Which row each row swaps with, under one turn or mirror
bufer: [  2  -4 -11  -9  14  21  21   6   3 -11  19  25 -16  36]
Tapat: [ -3   5  -5  14 -26  17  -1   5  10 -14  19  23   1 -23]
fos: [ 15 -31  -8   1 -29  18   5   5  -3 -15 -18  22  17 -14]
mito: [ -6  -6 -13  14 -23  17  11   5 -12  -7 -35  18 -15 -19]
sodar: [ -5   9  -8   5 -37  12   1  10   1  -6   7  18   5 -24]
Teruk: [  0 -17 -14 -10  19  -8  25  -2  -4  -6  21  20  -5  29]
lanep: [  2  14 -12   3 -26 -15   2   4   2  -7 -11  21  -1 -28]
Zos: [ 19 -36 -12 -14  -1  21  20   7  -7 -13 -19  23   7  27]
luse: [  0   0 -15 -20   6  17  26  12  -6  -2   9  19 -13  38]
tif: [ -1  -8  -4  10 -12   4  -7   7   6 -15   0  22   5 -39]
fipi: [ 20 -16 -10 -24   9  18  24   8  -2  -5   9  20 -10  35]
domu: [ 11  -1 -13 -13  25  12  24  10  -4   4 -12  13 -32  21]
Gigad: [ -4 -12 -16  -2   4  20  26   6 -15  -5 -35  19 -25  20]
gized: [ 11 -13 -11  10 -15 -11  -3   6  12  -4  -7  16  -1 -36]
Rodir: [ 16  -6  -2   3 -34  13  -3   6   5  -8   8  19   7 -28]
Muze: [ -4  -9 -10  11 -18 -12   5  -2   4  -9  20  20  10 -26]
popel: [ 15 -22 -17 -14  27  -6  19   8   5  -1  -5  17 -18  26]
dena: [  7   8  -6  12 -15   6   0   8   2   1 -12  11 -16 -38]
Tepal: [  7   5 -18 -21  15  -9  26   7  -5  -5 -12  22 -16  32]
sudu: [  4 -19 -10 -16  34  11  20  10   0 -12   1  24 -12  26]

Rodir swaps with fipi
Gigad swaps with mito
Tapat swaps with bufer

Which row each row swaps with, under one turn or mirror
dit: [-29  -9 -13   0  18  11  -3 -14  -9  -4  -8  -9  -2   1 -30  -2  -5  23
  10  20  -4   4  16  14  23 -15   8 -43   5  20   9  17  13 -32 -10  -7
  -7  -8  26   6 -10  -2  -4]
Tol: [ -4  -9  18  11 -19  -7  21  39  -6  -7   3  -7  -5  -9  -8   9  29  -8
  -1  -4   2  17  13  -6   1   1  12  24  16  15  -4 -14   4  10  -6  -1
  11 -22  -2 -13 -24 -18  25]
Doro: [-34  15  -9 -23  -2  32  -6  13 -22 -26 -37 -11  29   0  11  -5  18  10
  16  21 -13  -4   9   8  14 -16 -18   2   4  26  22  11  27 -13   4 -23
   1   6  18   2   5 -12  27]
zovid: [-15 -12 -13  -8   0 -14  21  -8  -7 -11  45 -13  26   6  14  -8   3   1
   0   3   7  10  19   3  -1   2  15  15   3  21  49  -6 -21   8  -1  -2
  22  21   7  13 -12  -8  13]
dakom: [-12  -2  15   1 -12 -14  25  41  -8   3  20  -8  -5 -14 -10   5  14  -9
  -8  -5   5  25  20  -2  -8   9  10  20  24   9   5 -13 -12   0  -4   2
   6 -18  -8 -22 -18 -13   8]
Sugi: [ -5  15 -24  17  -4   5 -21  -9 -10  -6  24 -11  17 -19 -15  11 -12  11
 -30 -19  -6   2  -6   1  -3 -41  -6  10   9  14  17 -20 -12  -3  -3  -4
  11   7  25  -7  10   3   8]
tubak: [-23  -1 -14 -27   2   1   1 -16  -8 -16  34 -26  37   5  -4 -23  -1   9
   1   0   0   2  17   2   1  11   8 -11   0  12  45 -11   3  20   5  -7
  22  23  22   2 -10  -5  -1]
gogib: [-36  24  -8 -25   4  33  -4  19 -33 -18 -28 -10  14 -11   6  -7   9  14
  37  21  -7  -5  11   8   9  -7 -21   2   8  27  10   8  22 -12   6  -7
 -16 -11  16   7   6 -20   8]
zor: [ -7  10 -17 -12   7   2  17 -17 -14  -8 -13   5  14 -33  -5 -23 -29  29
  -6  29   4 -16  19  -2   7 -16 -11   0   5  26  21  22  12 -20   2  -9
 -12   7   8  21  21   8   5]
tigi: [ -6  12 -23   4   1   2   7 -28 -22  -2  -5   8  12 -23 -17 -23 -25  20
 -32  17   6   0  -1  12   6  -9   4   3   2  25  27   7 -14 -17  -8   2
 -10   5   9  13  29   4   2]
Basu: [-33  25  -3 -19  -7  28  11  20 -29 -11 -29 -11  15  -3   1 -14  22   9
  19  24 -12 -20  24   9   8  -2 -15  19  12  27   9  17  33   3   3 -16
 -12  -8   7  -2  10  -6  23]
rav: [-10   1  11   5  -9  -5  28  44  -7   4  15 -13 -18  -8 -14  15   7  -1
  14 -12  -3  12  17   0   5 -13   8  16  30  15  -5   4  -8   8  -7 -10
  17 -18  -7 -24 -19  -6  15]
fufe: [-34 -11 -12   8  16  30  11  -9  -7 -10   3 -11   5   1 -19  -3 -16  35
  19  23  -4  10  19  20  10  -9  13 -33   1  12  15  21  24 -24  -5   2
  -8   5  26  13 -11  -6  -3]
mag: [-26  14   4 -17  -6  25   9  28 -30 -22 -36   3   4 -16  10  -3   5  22
  31  32  -9 -15  16   0   7  -4 -20  11  11  32   6  12  22  -6  -3 -20
  -4 -12   9  11  -9 -11  11]
Zes: [  2 -14   5  16  -6 -18  36  36  -1   5  25  -6  -9  -3 -15   7  -6   6
  -3   5   3   9  20  -8   4   1  15  26  24   7   0  -5  -8   2  -6  -2
  10 -26   4 -10 -20  -4  -1]
Tas: [  5  10 -12  -3   1  -7  13 -28 -16  -5 -11   5  14 -25 -14 -17 -25  24
 -29  30  -8   1  11  11   3 -18  -5   4   0  31  23  12  -1 -19 -11  -2
  -3   1  10   8  31   5  -2]
rusis: [ -8  10 -13 -11  -6  -5  21  -2  -1 -20  33 -18  31   0  23   0  -5   5
 -11  -4  -3   7  11 -10 -14   8   7  34  12  11  43 -16 -11  23   8  -2
  15  15   7  -2   2  -4  16]
Tar: [-10  11 -12  18   5  -3 -13   4   5 -10  29 -23  17 -12 -20  14   6   1
 -23 -17 -13  13   0   6  -6 -25  13  10   2  13  10 -21  -9  12  -5   3
  29   5  33 -15 -17 -16  24]
neres: [-28   7   6 -11 -17  35  -1  10 -28 -13 -28 -12   6  -5 -14 -17  15  13
  15  35  -8 -14  15   8  18  -5 -12   7  13  44  17  14  28  -7   4 -17
 -19 -14  24   8  -1 -22   7]
nove: [-25  13  -9 -15   0 -10  16  -1 -14 -25  37 -24  16   6  20  -9  -7   4
   4  17 -12   4  12   0  -5  -7  -3  29   3  14  45 -20 -23  25  -8  -8
  27   7  14  11  -7  -6  11]
bibe: [-29  19   7 -24 -20  29   0  25 -18 -11 -32  -6  12   2  -4   1  17  21
  23  27 -14  -9  24   8  19 -18  -5  14   7  29   0  19  25 -16   5 -18
  -9 -10  -3  -3  -3 -12  18]
vetod: [-13  18 -17   8  -2   1 -18   2  12 -10  23 -10  28  -4  -2  20  -1   0
 -17 -22 -24  14  -5   0  -1 -32   3  18   2  16  20 -17 -15  -6 -12  -6
  26   4  23  -5 -18  -5  26]
Fesab: [ -7   5   9  -3 -24   6  38  40 -20  -5  10  -2 -13  -9  -1   8  20  -5
  10   6  19  22   9  -9  -6   2   4  22  24  20  -1  -4  -7  16 -14  -5
  -1  -6  -1 -16 -19 -18  12]
Tazul: [-13  11 -23   7   2  12 -19 -18   1  -8  20 -18  21 -21 -18  11 -22  10
 -19 -21 -22   6 -17  13   1 -26   1   9  -3  19  15 -26 -20  -2  -4   3
  13   2  22  -4  -8  -3   6]
sok: [-31  17   4 -25 -12  29   4  20 -27  -4 -19   1  12 -12  -6   3  26   9
  38  25 -19  -2  15   4  10   2 -19   8  13  37  -6  -5  27 -11  -6 -15
 -11 -11   7   4 -15  -6  12]
Mugam: [  4  19 -15  13   1   8 -19 -11   7 -15  20 -20  23 -13 -11  17 -15   9
 -27 -15 -16   9 -17  10  -3 -33  -1   9  -4  20  10 -11  -8   7  -7   1
  16  -1  27 -13 -12  -6   4]
Zup: [-23 -13 -21  -8  18   3  19 -20  -2  -2  26  -6   4   2  -4 -10 -14  26
  12   4   3  18  13  12   5   0  19 -34   7  -2  17  18  13 -14 -12  14
   7  11  14  16  -8   0   0]
fama: [-17 -13  -9   0   7  22   2 -22  -2  -6  -8  -8  12  -7 -22  -2  -2  19
   1   6   7  15  12  11  23   2  27 -32  16   9   0  23  28 -32   6  -2
 -11  -2  10  -2 -12   0  -2]
mebak: [-30  20  -1 -15  -5  26   6  13 -25 -20 -37  -8  15   1   4 -12   4  12
  18  42  -2 -11  13   6   6  -2 -14  20  13  31  10  10  25   1   7 -11
 -21   5   6  12  19 -11  11]
Kavog: [ -5   1  12  -7  -7  -9  20  30   2  -2  17   2 -14  -4  12  18   5  -5
  -3  -5 -13  17  -2 -10  -1  -3   8  32  35  10  -3  -7 -11   3 -12   0
  17  -8  -7 -12 -22 -14  22]
Rik: [ -6  -1 -10 -22   6 -20  11  -2  -2 -14  34 -11  32   6  14 -12   5 -10
  -6   0   2   6  15 -13   3   8  12  19   3   9  37 -18 -14  21   6  -9
  21  21   1  -5  -8  -4  12]
lalov: [ -5   8  11  -1 -23  -5  23  47  -7  -6  12 -14 -11  11  -2  13  10   3
   0   9   5   3  21   0   4 -11  12  40  17  15  -7   0  -9  11  -5  -2
   8 -15  -8 -19 -18 -14  16]
dabab: [ -1  -1 -17   0   0   7  23 -15 -17 -11 -20  -2   9 -11 -23 -20 -33  25
 -18  30  12 -14  24   1  11 -11   2   4   9  31  17  13   6 -24  -7  -2
 -17   3  23  13  24   2  -4]
Bire: [-16 -11  10  13 -11 -12   7  34   3   7  16  -9  -9 -10 -10  21  12  -7
   5  -6 -11  24  10   0   2 -14  16  23  21  19  -4  -1 -16   1  -6  -7
  13 -13  -4 -20 -32 -12   2]
vefog: [ -7   7 -28   4   1   2  -2 -24 -25  -1  -3   4   9 -27 -18 -10 -20  25
 -30  12  -5 -11  12   3   0 -31  -9   6   9  18  16  -3   0 -25  -8  -1
  -8   6  18   4  34  11  -1]
vip: [-33  -4 -13 -10  23  29   7 -24   0 -14  -1  -7  21  12 -21  -2 -15  27
  11  15  -1  -2  15   3  14  -2  18 -32   8   3   9   5  21 -18  -2  -3
  -6  12  23  13 -18  -7  -6]

gogib swaps with dakom
sok swaps with Fesab
fufe swaps with Rik
bibe swaps with lalov
fama swaps with nove
tubak swaps with Zup
vetod swaps with dabab

